In the data rows, zero lies at 4.5, halfway between 4 and 5.
Here are some numbered points:
[5 3 5 7 5 8 7 5 9 5 5 5 2 0 6 0 6 6 4 5 7 6 4 8 4 6 2 3 5 7 4 3 0 8 5 6 7 3 4 3 3 1 2 9 6 4 0 3 7] 0
[4 5 6 3 3 5 4 2 0 4 5 5 6 6 5 7 5 7 4 6 3 4 4 4 5 3 5 2 3 3 5 6 6 4 7 3 3 8 5 6 5 6 6 2 5 5 5 4 3] 1
[4 3 6 5 4 4 6 4 5 5 2 4 3 6 5 7 6 2 4 7 5 4 7 4 7 4 4 6 5 4 2 3 4 5 3 3 5 5 1 2 4 5 8 4 5 2 4 5 8] 2
[4 4 7 3 7 6 5 1 3 3 5 3 5 2 5 5 6 5 3 8 6 4 8 7 6 5 4 3 4 4 2 3 2 9 5 3 6 3 3 3 2 4 7 3 8 5 2 4 7] 3
[3 8 3 5 2 4 4 6 3 6 5 4 4 7 4 5 2 3 7 3 4 3 0 1 5 5 5 7 4 2 6 7 7 3 5 5 1 5 6 6 6 4 2 6 0 4 7 4 2] 4
[5 3 7 2 7 4 5 3 5 5 4 4 6 2 4 3 7 6 1 3 5 4 6 7 5 5 5 2 2 3 2 3 3 6 6 4 6 4 2 4 4 4 5 6 9 6 4 4 4] 5
[5 4 4 1 5 4 2 3 3 1 4 5 6 7 3 4 3 6 5 2 3 6 5 4 4 0 5 4 8 7 5 6 9 0 3 3 5 8 8 5 5 8 5 3 4 7 5 4 3] 6
[2 4 3 6 7 3 1 4 4 5 6 4 6 4 3 6 4 9 3 4 3 8 3 4 5 3 7 4 1 3 7 6 7 4 6 3 4 6 5 5 5 7 4 0 7 6 5 5 1] 7
[5 4 4 7 4 6 7 6 8 5 4 5 4 3 2 4 5 3 4 6 6 6 4 6 5 8 5 6 4 6 5 6 3 5 4 5 6 2 6 3 4 4 4 7 6 2 4 4 5] 8
[6 5 4 6 5 4 7 7 6 7 4 6 4 3 4 3 4 4 5 2 7 5 5 5 4 7 4 6 8 6 4 5 2 5 4 6 4 4 3 3 4 3 3 7 2 5 5 4 9] 9
[4 5 3 5 5 5 4 6 5 5 4 4 4 5 3 4 2 4 3 7 6 7 4 5 6 3 6 5 4 5 5 6 6 3 5 7 5 4 7 3 5 4 2 5 3 3 5 6 7] 10
[4 5 5 6 7 6 6 1 6 5 4 5 3 4 6 5 5 6 2 7 8 6 7 7 5 6 5 4 2 3 3 3 2 7 6 5 5 5 2 3 3 5 5 3 7 5 2 4 5] 11
[5 3 4 3 8 5 6 3 7 4 5 3 5 2 4 4 6 5 1 5 6 5 8 7 6 5 5 3 4 2 5 4 2 8 5 8 7 5 3 4 3 4 6 4 9 6 3 5 6] 12
[5 5 3 4 3 3 1 6 3 5 5 3 4 6 5 7 5 3 5 4 1 3 0 2 4 4 5 2 3 3 5 3 6 2 5 3 1 4 2 7 6 5 6 2 4 5 5 4 1] 13
[4 4 4 4 9 3 6 6 3 8 7 4 5 4 5 3 5 5 1 1 4 4 5 4 5 5 6 3 8 3 5 1 4 6 5 5 4 6 1 4 4 4 4 2 3 7 8 4 4] 14
[5 3 4 0 2 3 0 5 3 0 4 6 7 3 4 3 4 8 6 3 1 5 4 4 1 1 3 2 5 9 6 5 6 2 3 4 5 2 9 6 5 5 3 3 8 5 3 4 2] 15
[5 2 7 2 9 5 5 2 2 4 6 3 6 2 7 5 6 8 1 5 5 4 8 6 5 5 4 0 2 2 5 1 4 9 6 5 5 5 4 6 2 4 4 2 9 7 3 5 2] 16
[4 8 3 5 1 4 5 7 4 5 3 7 4 4 6 3 4 4 6 4 5 4 1 3 3 3 4 5 8 7 5 6 5 2 4 4 4 3 8 4 3 5 3 6 1 2 5 4 5] 17
[5 3 3 4 6 6 5 5 5 5 4 5 6 3 3 3 5 7 3 4 4 7 4 7 3 5 3 4 5 7 4 5 3 5 4 5 6 5 5 5 4 4 1 6 6 5 4 3 5] 18
[4 4 5 1 4 4 2 5 3 0 4 6 4 5 4 4 5 6 3 2 3 3 3 5 2 3 5 3 5 7 5 4 5 1 4 3 5 4 7 6 6 5 4 3 6 6 4 5 2] 19
[5 7 5 2 6 3 6 3 2 7 4 5 3 7 7 3 3 3 2 2 4 3 3 4 4 4 5 3 6 3 3 5 5 4 7 4 3 7 2 5 4 4 4 3 2 7 7 2 5] 20
[3 2 2 6 5 6 3 7 5 6 6 4 5 6 0 6 2 5 4 5 5 9 4 5 6 5 6 7 2 4 7 6 6 3 5 4 5 4 5 6 6 6 4 4 6 4 5 6 3] 21
[4 4 3 4 3 6 4 6 2 4 5 5 5 5 4 5 4 5 5 6 4 5 5 4 5 5 5 7 4 4 5 6 5 3 4 4 3 5 8 5 7 5 4 6 3 3 4 6 2] 22
[5 4 6 4 4 5 7 5 5 8 4 4 5 6 4 5 2 3 6 5 6 6 8 5 7 3 6 7 6 2 4 7 4 4 3 6 3 5 2 3 6 6 6 7 3 4 5 6 8] 23
[6 3 4 5 3 4 0 4 3 2 7 5 3 3 8 6 7 6 5 3 2 4 4 5 4 4 4 2 6 6 5 2 5 5 5 3 3 5 4 5 5 5 4 2 7 7 3 4 3] 24
[4 4 4 3 3 4 3 6 3 2 4 6 4 7 5 3 2 4 6 3 3 5 4 4 3 4 4 7 7 8 4 7 6 0 2 4 4 4 7 3 6 6 3 4 1 5 5 4 5] 25
Which point above is nearest to each new point, looking only along the 4 directions in which the numbered points spread most? Its number follows each.
[4 2 2 1 6 5 2 5 3 1 6 2 7 2 2 5 5 7 4 7 3 8 7 8 5 4 5 4 2 6 7 2 6 6 4 6 7 4 7 5 5 6 4 2 9 5 3 4 1] ~ 7
[5 7 3 7 5 7 7 6 5 9 7 4 5 2 7 4 4 5 4 6 8 5 2 5 6 6 6 4 3 0 4 4 3 8 8 7 3 5 1 4 5 3 2 8 3 5 3 4 7] ~ 2
[5 4 5 2 6 4 5 4 4 3 3 4 6 4 4 5 5 5 3 5 2 2 6 5 4 2 5 3 6 6 5 2 6 5 4 4 4 5 3 5 3 4 6 3 5 4 6 5 5] ~ 24
[2 6 5 8 4 6 7 4 6 8 4 4 4 4 5 6 3 3 7 7 9 5 6 3 6 5 6 8 5 0 3 5 4 6 4 6 5 3 3 3 3 6 6 6 6 2 4 5 6] ~ 23
[4 4 6 5 4 4 6 4 4 3 3 6 3 5 5 4 5 3 5 3 4 3 5 5 5 3 4 5 7 6 4 3 3 6 2 4 6 5 5 4 3 7 6 4 6 4 6 3 4] ~ 18
[4 6 5 7 4 5 3 3 6 3 6 5 3 5 4 5 5 4 4 7 5 5 4 3 4 5 3 4 3 7 5 3 5 5 4 4 5 3 4 3 4 2 6 2 5 2 4 5 4] ~ 18
[5 4 4 8 5 4 7 6 7 8 4 2 7 4 2 4 3 4 5 6 7 6 5 3 5 6 5 7 4 3 6 7 4 7 2 5 4 5 4 2 6 5 4 7 4 3 4 4 5] ~ 23
[5 2 8 3 7 3 7 4 6 7 3 2 7 3 2 6 7 6 5 7 8 7 9 6 7 3 6 4 4 3 3 5 2 7 4 5 8 5 2 2 4 5 7 6 8 5 3 4 6] ~ 11
[4 3 4 2 3 4 6 5 5 3 2 6 5 5 5 1 4 3 5 4 5 3 4 5 3 4 3 5 8 4 4 8 4 1 2 6 4 5 7 3 6 4 2 9 3 3 4 3 5] ~ 17
[3 3 5 7 6 4 7 5 7 5 5 4 3 5 1 4 5 4 2 3 5 4 6 5 5 7 5 4 6 6 5 3 4 4 4 4 5 5 5 6 4 3 3 4 5 3 5 7 6] ~ 2
[4 4 6 1 6 2 5 3 2 3 3 5 4 9 4 7 3 3 6 1 4 2 7 2 5 2 6 3 7 3 4 4 7 5 3 3 2 8 3 4 6 7 5 3 3 6 9 5 3] ~ 13
[5 3 4 4 3 5 3 6 5 3 8 4 5 3 3 5 7 4 7 7 6 6 6 5 5 5 3 3 4 6 6 4 4 6 3 5 8 2 7 4 5 4 4 4 5 4 1 4 3] ~ 18
[4 7 4 5 4 6 0 3 3 3 6 4 5 4 5 7 4 7 3 8 2 3 3 6 6 3 3 3 0 5 7 4 7 4 6 5 3 4 8 8 4 4 3 1 6 2 3 4 4] ~ 7
[5 2 5 1 8 5 8 5 3 8 5 2 7 3 3 5 4 4 2 5 5 4 7 5 7 4 6 5 6 0 5 3 3 8 5 7 4 7 0 4 5 4 6 8 5 7 6 5 6] ~ 2
[4 7 5 4 4 5 6 4 5 5 4 6 4 4 7 3 5 6 6 5 7 3 3 3 3 5 3 3 3 4 4 5 2 6 4 3 2 4 6 5 5 2 4 5 3 4 4 3 5] ~ 18
[5 8 3 9 0 5 7 6 8 8 6 5 4 4 7 5 3 2 8 7 6 3 4 1 4 7 4 8 6 6 3 5 1 5 4 5 2 3 2 2 5 3 4 9 0 2 4 5 7] ~ 9
[4 4 8 4 5 5 6 2 4 6 4 3 3 5 5 5 2 3 6 3 6 4 8 4 7 3 4 5 6 3 3 6 4 4 4 5 7 5 4 3 3 7 6 7 6 5 4 4 7] ~ 2
[3 4 5 8 1 4 6 5 2 5 3 5 2 6 7 5 6 1 8 6 5 3 6 2 7 5 5 5 5 1 4 4 3 5 4 5 3 5 1 3 7 6 5 7 2 3 5 5 4] ~ 23
[3 3 4 3 6 4 5 5 1 6 5 4 5 5 5 4 4 4 4 5 3 5 4 4 5 3 5 4 2 2 5 5 6 5 5 5 2 6 5 5 6 5 4 5 4 5 6 3 3] ~ 1
[5 7 7 4 4 5 5 3 7 5 5 5 4 3 7 3 6 6 4 5 6 4 3 6 4 6 3 2 5 6 2 3 2 6 5 3 4 4 3 7 3 3 7 4 6 5 4 3 7] ~ 5
[4 5 4 6 3 4 2 5 6 3 6 4 2 3 6 5 6 4 5 5 2 4 2 6 5 5 5 3 4 5 6 3 5 3 6 5 6 2 5 7 5 3 5 5 5 4 1 4 3] ~ 18
[3 5 3 4 0 3 4 5 6 3 4 7 3 7 5 5 3 1 7 5 7 3 4 2 5 5 4 8 8 7 3 8 5 1 1 2 5 3 5 2 5 5 4 6 0 3 5 6 6] ~ 17
[4 5 6 3 6 5 6 5 2 3 4 3 6 4 5 4 4 7 5 6 5 5 5 5 5 2 4 4 2 3 5 4 5 6 3 6 5 5 6 5 5 5 5 5 5 5 5 2 5] ~ 18
[5 4 7 3 5 4 6 4 5 6 4 4 3 5 6 4 3 4 5 4 5 3 3 5 4 5 4 5 5 5 2 3 4 5 4 4 4 5 3 4 4 4 4 6 4 5 5 4 7] ~ 2
[4 1 6 4 6 2 6 4 2 3 6 5 2 7 6 5 7 3 4 1 1 0 5 5 5 5 6 2 6 3 5 3 4 3 5 4 3 7 1 4 6 5 5 3 2 7 7 5 2] ~ 20
[6 9 3 6 4 6 4 5 6 7 7 4 4 3 6 3 6 5 4 5 4 3 2 4 2 7 3 2 2 5 4 4 4 7 6 4 2 3 4 8 2 3 3 4 4 4 6 4 5] ~ 2
[5 4 6 2 8 5 3 3 2 4 3 4 4 5 4 5 4 7 3 2 2 4 5 7 4 2 6 2 4 5 2 4 5 4 6 5 4 6 3 5 3 7 6 3 7 6 6 4 5] ~ 24
[7 6 5 5 4 5 3 5 7 1 5 8 3 4 5 3 7 3 3 1 3 3 3 5 2 7 3 5 7 9 4 4 3 2 6 2 6 4 5 5 4 3 3 3 3 5 4 5 5] ~ 18
[5 4 4 5 2 5 4 6 6 5 4 5 5 5 2 5 3 5 6 5 6 6 4 4 3 6 6 8 6 6 2 5 5 3 4 3 5 2 7 3 6 3 4 4 4 4 4 6 5] ~ 10
[4 3 3 1 5 3 0 6 1 1 3 6 3 5 6 3 4 6 5 0 2 4 2 5 4 1 5 2 7 5 8 7 8 0 5 7 4 6 6 7 6 7 1 3 4 7 5 3 3] ~ 6
[4 5 6 5 5 6 9 4 6 9 3 3 3 5 5 5 6 3 5 6 8 3 7 5 5 7 4 5 5 1 2 5 2 6 4 5 4 6 1 2 5 2 7 8 2 4 4 4 7] ~ 2
[5 4 5 3 3 2 2 6 4 5 6 4 4 4 4 7 5 3 6 4 3 6 2 2 5 5 4 6 5 5 6 4 7 4 4 5 4 4 4 5 5 4 3 4 5 5 5 5 4] ~ 22
[4 6 5 5 7 4 6 7 5 6 6 3 5 4 4 3 6 2 4 4 7 2 5 4 4 7 5 4 5 3 4 2 2 6 5 5 5 3 1 5 5 1 5 5 3 4 7 5 5] ~ 2
[6 4 4 4 5 4 6 5 6 4 3 7 4 6 4 2 5 4 4 3 5 2 3 5 2 5 3 4 6 5 5 5 2 2 4 3 4 5 7 4 5 1 3 7 3 3 5 5 5] ~ 17
[4 6 5 6 2 5 7 6 4 5 2 5 4 6 4 4 1 4 7 7 8 7 5 4 4 5 6 9 4 5 2 8 4 4 4 4 5 3 5 1 7 4 4 9 1 2 3 6 6] ~ 10
[4 3 5 6 8 4 7 5 7 5 4 4 6 2 3 3 6 5 3 7 9 5 5 6 6 8 6 5 3 2 3 3 2 8 4 5 7 5 3 5 4 3 4 6 7 7 3 6 6] ~ 11
[5 2 2 2 5 4 2 7 5 2 7 5 6 4 0 4 2 6 4 5 4 9 5 7 4 2 4 7 4 7 6 6 7 1 4 6 7 3 9 5 7 6 3 4 7 4 3 4 1] ~ 22
[4 2 4 3 4 5 4 5 3 3 4 5 6 5 5 5 4 5 5 6 5 5 6 5 5 3 3 5 3 3 6 5 4 6 3 5 4 5 7 5 6 6 5 5 6 4 4 5 4] ~ 22
[4 2 6 4 5 3 6 3 3 5 4 2 5 5 6 6 6 3 8 3 3 4 6 4 6 1 6 4 6 4 5 2 4 7 3 6 3 7 1 2 5 6 7 5 5 8 5 3 5] ~ 14
[4 6 2 6 5 5 2 4 6 5 6 3 3 4 5 5 3 4 6 5 2 8 4 4 3 4 5 5 3 6 6 5 7 4 7 5 5 5 6 5 5 6 4 4 6 5 3 3 4] ~ 22
[5 7 4 6 4 6 4 4 5 5 6 4 5 5 5 5 5 5 5 4 5 2 5 3 5 5 5 4 4 3 4 3 5 5 6 5 3 5 4 5 4 5 4 3 2 3 5 5 4] ~ 2
